In the rows, 128 means zero.
Y: rows in several groups, each row roughly a mix of its group's directions:
Y (153 x 15):
[[140 139 165 132  85 153  88 125 165 112 122 126  85 131 121]
 [157 106 188 123 107 157 101  99 128 127 128  95 113 131 133]
 [173 108 143 157 146  97 125 121 114 165  85 116 133 119 104]
 [155 100 153 125  99 154  86 101 139 131 148  99 100  99 121]
 [148 159 154 121 118 127 111 101 155  90 122 175  95 118 109]
 [125 137 134  69  99 100 147 116 119 120 146 153  81 141 123]
 [ 90 155  81 117 151 110 172 149 107 117 137 136 152 142 134]
 [126 147 176 126 100 135 103 108 157  94 113 169 108 120 109]
 [165  86 143 140 101 129  94  97 134 129 139 106  83 116 132]
 [102 163  99 109 117 179 121 117 140 100 157 150 126 114 157]
 [143 156 126 122 131 154 120  65 133 100 137 107  84 139 137]
 [138 130 159 126 112 133  98 112 178 101 118 165  83 129 121]
 [ 94  93 151 123 123 107 144 175 121 153 138 149 166 131 100]
 [131 157 116  91 129  85 162  97 115 124 131 177 120 130 117]
 [148 111 125 158 136 141  90 131 164 134  99 167  90 121 100]
 [120 144 143  77  99 143 112 105 125 116 134 105  83 104  98]
 [161 155 125 134 127 153 118  61 140 115 131 117  94 138 147]
 [135 116 136 173 178 155 124 142 143 136 124  90 165 112 140]
 [167 125 160 136  88 142  96 101 132 147 130  94  92 116 133]
 [104 111 131 128 124 106 144 195 127 147 140 146 169 129 103]
 [166 102 165 152 135  91 132 120 123 159  85 107 120 137 110]
 [156  91 175 130  95 150  89 104 115 144 127 115 108 114 121]
 [150 113 137 153 120 129  93 135 160 154  99 158  90 112  91]
 [ 83 150 113  99 116 172 138 131 138 102 174 146 134 128 136]
 [ 81 152 107 102 113 160 126 143 135  99 176 150 135 124 137]
 [166 100 163 152 138  91 131 130 120 167  91 118 130 135 102]
 [169 110 166 134 106 154 105  89 129 116 122  97  92 122 134]
 [ 87 127 136 122 130 114 146 185 128 145 133 143 175 116 101]
 [ 97 135 118  94 129 125 152 112  93 109 164  98 165 133 160]
 [156 161 147 130 103 118 115 126 165  93 129 173  94 145 119]
 [148 149 118 129 142 158 126  55 144 111 119 119 105 131 153]
 [ 78 161 102 100 129 162 126 125 140 102 158 152 146 117 143]
 [121 141 132  83  87  91 150 108 114 113 126 168 105 147 121]
 [108 104 130 136 119  90 139 187 108 146 132 133 156 118  90]
 [150 113 139 153 125 142  80 119 166 138  95 149  87 124 107]
 [167 100 154 157 143  97 135 125 115 168  96 108 135 126  99]
 [146 152 153 124 114 150  90  99 168  94 114 140 103 111 101]
 [103 101 139 123 124 108 138 187 116 153 135 156 165 124 102]
 [156 115 126 161 126 139  91 133 166 140 101 158  86 118 105]
 [141 128 106 175 155 154 104 140 161 130 107  96 168 122 120]
 [167  99 156 156 135  89 131 123 114 163  90 105 130 129 111]
 [165 111 160 155 138  84 132 127 122 157  95 108 123 138  93]
 [121 151 107  77 115  95 167 129  98 118 150 162 132 141 132]
 [162 106 162 135 109 154  89  84 137 117 124 113  94 111 131]
 [108 140 108 102 118 120 162 130  97 114 177  88 161 128 139]
 [150 158 120 125 143 150 113  80 144  96 121 103  84 136 152]
 [120 106 105 110 173 132 145 130  84 138 150  96 169 112 123]
 [115 105  90 126 122 131 147 141  96 162 131  77 156 140 156]
 [133 136 151 123 126 133 102 141 181  89 129 173  94 127 113]
 [155 137 126 132 160 152 119  61 137 113 115  99 101 133 138]
 [147 120 134 152 128 137  89 128 167 141  82 153  88 114 110]
 [112 134  93 130 132 107 173 147  87 156 135 124 160 138 162]
 [113 147  91 137 154  82 166 165 137 135 127 159 147 133 129]
 [132 150 178 111 102 138 105 114 162  95 126 152  95 121 107]
 [141 148 162 116 120 132 106 127 177  86 128 165 101 125 105]
 [158 136 171 125 133 154  97 113 170 106 137 113  88 117 112]
 [ 81 152 101 104 117 161 129 140 144  98 169 146 140 125 150]
 [ 98 113 114 119 114 122 157 165  79 159 144  97 140 138 150]
 [ 92 159  90 123 150 107 159 155 116 133 134 151 164 153 144]
 [118  87 167 126 130 117 141 172 104 164 137 121 152 132  94]
 [ 83 151 104 101 121 168 127 132 142  96 165 148 130 124 152]
 [109 101 156 126 115  94 137 182 126 156 142 139 165 143 111]
 [172 113 152 157 137  94 133 124 115 163  86 110 125 124  98]
 [137  95 136 184 150 145 111 144 155 140 109  93 158 138 136]
 [166  93 156 151 145  89 130 132 115 159  90 105 127 132 109]
 [156 138 153 105 116 132 104  92 152  82 127 147  95 130  97]
 [105 170  93 138 141  96 157 163 133 143  99 144 149 148 137]
 [173 100 143 156 144  90 129 119 113 157  91 111 122 130  99]
 [100 106 141 117 128 118 138 176 116 154 133 169 167 121  96]
 [166 105 166 138  97 143  91  91 138 128 130 102 101 117 129]
 [101 111 100 162 125 119 139 158  98 185 125 121 123 129 158]
 [141 136 178 115  99 152 109 124 171  89 132 120  96 132 133]
 [ 87 107 134 123 129 115 151 172 125 146 141 154 171 123  91]
 [160 134 145 114 128 135 103 104 173  81 124 138  92 129  99]
 [162 158 112 137 141 145 116  69 145 109 112 113  97 132 154]
 [146 111 168 133 111 154  79  78 146 109 141 123 140 119 124]
 [106 115 146 132 131 108 150 183 120 153 106 148 158 111  88]
 [ 99  91  87 146 137 146 121 145 100 163 121  99 155 120 149]
 [165 111 138 156 153  95 131 127 120 155  75 128 128 116  94]
 [112 139 115 135 121 101 138 180 126 144 128 167 163 112  87]
 [ 82 153 105 103 124 171 126 118 141 106 160 161 144 116 145]
 [154 117 156 134 101 143  81  79 145 127 122 106  99 111 133]
 [158 101 161 148 133  83 137 141 115 161  97 105 132 137  98]
 [138 141 142  64 114 108 150  96  98 108 154 139 109 131 116]
 [ 82 163 106 100 120 159 125 136 146  95 166 144 135 128 147]
 [101 141  82 135 153  98 163 165 119 126 120 161 154 141 130]
 [ 97 157 105 130 139  94 163 149 108 134 114 147 175 152 144]
 [117 112 101 138 129 117 163 140  87 156 126  89 168 145 155]
 [172 109 158 151 142  99 125 107 112 165  90 105 128 128 110]
 [109 146  89 129 142  99 174 176 119 138 147 133 149 151 130]
 [163 160 110 135 150 151 114  91 145  96 128 106  82 134 136]
 [159 117 162 135  94 153 102  77 107 118 142 102 116 129 143]
 [144 103 121 161 133 127  92 136 162 139  92 170  96 125 108]
 [149 172 114 122 124 161 113  74 138 106 132 119  99 129 157]
 [110 149 129 100 128 114 170 127  98 117 162  98 174 130 152]
 [135 141 154 115 105 123 109 119 190  94 111 164 118 145 112]
 [110 146 127  99 136 113 163 105 100 102 151 101 164 128 169]
 [102 154 102 127 158  92 168 162 127 138 112 163 149 140 129]
 [155  90 155 138 115 148  84  84 145 110 127 120 102 111 125]
 [151 100 137 140  98 141  88  74 128 115 138 103  94 127 130]
 [133 112 116 156 182 150 127 161 143 118 134 101 177 121 130]
 [ 98 141 124  96 126 127 153 110  90 112 162  99 169 136 154]
 [ 86 124 113 111 154 128 150 162  97 154 144 123 175 110 134]
 [141 156 130  79  94 111 132  96 118 117 145 162  88 134 124]
 [104 125  71 129 149 126 147 141  92 161 127 114 168 115 140]
 [ 91  99 126 131 122  95 148 186 124 134 134 141 158 126  97]
 [103 109 103 136 144 100 157 143  92 167 129 148 170 139 146]
 [150 101 176 132 123 152  79  95 150 128 112 139 112 105 122]
 [148 111 140 154 126 144  91 145 163 146 101 157  97 125  87]
 [163  97 150 160 138  82 132 137 121 151  91 107 117 131 102]
 [108 145 119  98 122 125 162 117  88 112 162  92 160 130 157]
 [123 119  84 154 156 111 146 133  98 188 128 115 143 122 140]
 [155 121 132 162 118 135  92 143 163 148  90 154  98 116  99]
 [120 161  82 133 134  95 173 165 127 129 143 115 144 147 146]
 [ 93 147  86 121 146 112 163 176 109 142 128 141 151 148 136]
 [ 85 158 100 110 148 110 169 159 103 139 121 145 155 136 123]
 [135 144 124  72 109 106 146  74 109 107 130 149 112 128 114]
 [107 153 124 104 135 125 166 120  93 106 154 107 175 137 159]
 [167 165 111 136 154 152 119  77 140 112 103 121  97 121 136]
 [116 149 112  81 104 104 146 116 102 106 136 180 105 126 122]
 [104 104 146 128 122 105 142 182 115 157 137 144 166 122  92]
 [134  96 129 177 150 146 118 148 128 147 126 104 179 144 152]
 [100 153  93 120 155 104 169 173 117 141 129 154 148 139 132]
 [143 142 159 130 127 133 111 113 185  78 109 153 112 127 111]
 [ 82 145 100  94 135 166 126 136 140  92 157 152 130 124 148]
 [167 106 155 155 136  88 132 127 114 166  95 107 134 130 100]
 [147 148 153 120  92 144  90 124 167 104 128 137  80 132 109]
 [134 150 164 119 129 143  98 101 177 115 123 148  94 100 104]
 [ 83 158 112  97 115 166 127 120 141 101 166 138 136 127 158]
 [119 113 140 182 134 147 131 172 142 139 119  98 161 141 159]
 [106 169 123  60 103 118 154 121 123 118 142 142 112 114 129]
 [150 118 133 161 133 136  96 139 165 144  94 166  95 131  97]
 [102 144 125  93 126 137 150 109  92 109 157  92 163 132 161]
 [102 142 134  78  92  96 157 116 112 128 133 168 107 136 136]
 [103 116  89 134 128 135 127 157  89 185 143 107 125 117 149]
 [151 122 131 157 131 131 101 135 164 144  87 163  89 111 100]
 [163 105 161 147 144  90 131 126 114 166  92 105 137 131 100]
 [106 144 118 102 132 105 173 120  91 112 154 103 165 136 155]
 [123 126  83 127 149 127 160 144  66 122 141 116 158 123 147]
 [107 162 106 142 145 102 152 126 111 122  92 161 160 156 157]
 [ 94 103 100 147 147 118 149 147  95 174 118 103 159 122 137]
 [125 153 120  75 100  94 158 105 103 118 136 162 111 138 126]
 [ 89 152  95 103 130 165 117 127 144  88 147 150 123 118 161]
 [121 124  96 126 164 106 161 145  72 157 149 122 147 121 128]
 [109 137 118 103 122 108 165 126  93 117 170  95 167 135 151]
 [104 146 126 102 130 123 165 130  95 112 157  97 175 140 156]
 [ 96 157  97 102 118 165 123 119 143  95 170 152 129 129 151]
 [ 94 147  96 120 150 103 172 162 106 132 136 145 159 152 132]
 [177 105 154 163 128  90 128 122 121 159  98 110 117 138 107]
 [110  95 141 136 120  91 139 174 121 156 138 149 165 133  94]
 [117 137 121  66 114 101 156 113 113  96 138 167 111 132 126]
 [144 107 168 118 102 145  97  87 140 114 140  81 127 110 118]
 [158 109 156 130 103 157  87  87 139 120 133  98  96 113 135]]

which group is each row in? (one row of each group first):
[145  97  90 150 157 133 128 119  93 161 132  81 151 132 132] | Q
[106 106 131 140 117 109 126 195 111 147 130 147 152 105  96] | F
[154  88 161 125 119 169  94 109 139 115 119 114  94 103 117] | L

[131 134 173 113 111 155  98  98 173 102 119 120  98 110 120] | Q
[106  98 100 145 137 125 146 143  76 169 129  99 147 126 151] | Q
[152 110 131 164 129 131  95 138 154 145  87 173 100 126 109] | L
[136 129 125 118 143 153 123  52 127 107 120 108  93 131 144] | F
[147 118 137 159 138 122  99 137 166 146  89 176 105 124 105] | L
[ 88 151 106  95 123 168 132 129 144  98 169 155 134 132 145] | F
[136 129 146  89 123  94 152  90  85 134 146 143  90 127 112] | Q
[ 89 149 105 109 162 103 173 158 117 128 135 146 158 143 126] | L
[122 143 120  78 105 108 145 103 109  85 127 172 109 127 118] | Q
[160 140 161 105 125 145 102  90 164  97 131 116  99 120 101] | Q
[ 92 155  98 121 151  92 165 156 121 133 124 145 165 149 138] | L
